In the data rows, 128 means zero.
Each thing below was measured twice, in two different ways. The second way is not exact.
First some of them both ways: the first way, then the second way, then a blank line.
[168 147 175 121 146 131 155 108]
[ 81 147 127 140 180 162 146 137]

[158 119 126 117 175 127 146 154]
[ 77 116 140 141 108 162 150 108]

[116  89 144 122 127 133 147 111]
[125 126  96 108 124 109 164 123]

[138 151 101 120 123 119  87 109]
[144 101 153 119 140 126  89 139]

[118 166  94 159 140 147  70 112]
[183 104 184 109 145 144  97 120]

[ 85 116  81 144 133 132  80 112]
[190  94 145  86  97 117 104 112]

[149 197 107 179 102  91  37 106]
[185 150 211 123 144 138  48 195]

[116 117 149 113 112 141 187 164]
[114 157  71 167 118 120 148  99]

[155  70 203  83  97 163 197 155]
[ 89 133  51 177 133 113 228 137]

[202 123 143 111 173 113 132 141]
[ 65 111 155 146 137 173 151 150]

[149 174 103 134 102  77  71 104]
[136 125 166 114 144 123  45 193]

[142  67 203  84 112 159 198 161]
[ 86 137  37 169 136 116 236 132]

[112 137 102 136 120 138 115 142]
[155 129 132 133 105 116 104 118]

[151 137 148 143 167 152 121 132]
[121 131 153 134 140 170 153 115]

[115 146  73 179 134 115 134 125]
[136 155 184 113 104 109  97  94]

[143  54 189 104 123 114 198 126]
[ 58 146  63 114 123 110 211 143]

[132 109 142  84 112 105 176 146]
[ 81 125  72 150 118 113 135 131]

[103 106 133 123 136 109 142 127]
[122 141 103 104 100 122 132 122]

[119 122 139 131 136 128 128  97]
[128 129 125  95 149 121 141 119]

[122 132 112 124 125  99  84 121]
[136 109 145 102 117 131  85 161]

[ 96 120  89 135 103 124  87 124]
[178  99 141 116  98  99  95 133]

[112  96 117 116  96 173 126 160]
[157 101  99 166  95 101 161 118]

[ 92 173  51 186 141 105  87  77]
[178 138 213  68 128  98  44 108]

[138 109 170 107 135 153 168 152]
[ 98 122  88 153 137 143 177 123]

Here are 12 more, measured the second way only, each followed by its number:
[162  97 171  98 113 121  84 118] 0
[136 160  90 124 173  87 147 128] 1
[151 120 157  97  97 128  85 115] 2
[110 148  95 143 126 163 146 126] 3
[133 142 180 137 110 144 115 103] 4
[114 147  57 161 158  99 212 104] 5
[128 114 117 148 100 120 120 134] 6
[ 80 144  36 174 168 130 250 139] 7
[ 95 113  89 104 131 107 161 115] 8
[151 123 145 116 105 147  54 115] 9
[163 100 129 168 105 130 134 139] 10
[128 109  62 110 135 109 180 164] 11
Some of them follow, measured the first way. Which numbered row above is each one? Its number follows it:
[117  61 179  94 101 141 135 120] 11
[129 135 169 116 144 123 147 161] 3
[132 142  97 159 158 130 125 142] 4
[118  89 141 107 134 135 153 106] 8
Here are 12 more, measured the second way only, each followed by its number:
[150 125 173 101 146 121 106 124] 0
[101 137  80 144 163 122 192 139] 1
[180 122 230  95 131 117   0 145] 2
[146 142 144 112 105 108 123 119] 3
[115 150 119 176 177 158 144 163] 4
[161 138 200 125 107 124  29  95] 5
[128 141 143 122 141 155 150 133] 6
[114 136 147 125 112 146 120 137] 7
[157 100 149 124 124 127 126 148] 8
[ 75 148  78 146 139 161 152 103] 9
[129 119 156 139 128 132 128 109] 10
[113 143 145 107 129 154  76  94] 11
Some of them follow, measured the first way. Which numbered row above is each one? Its number follows it:
[134 133 172  98 151 123 185 149] 9
[125 122 120 131 115 136  84 120] 8
[106 196  39 165 135 114 103 135] 5
[105 117 102 163 121 123 132 130] 3
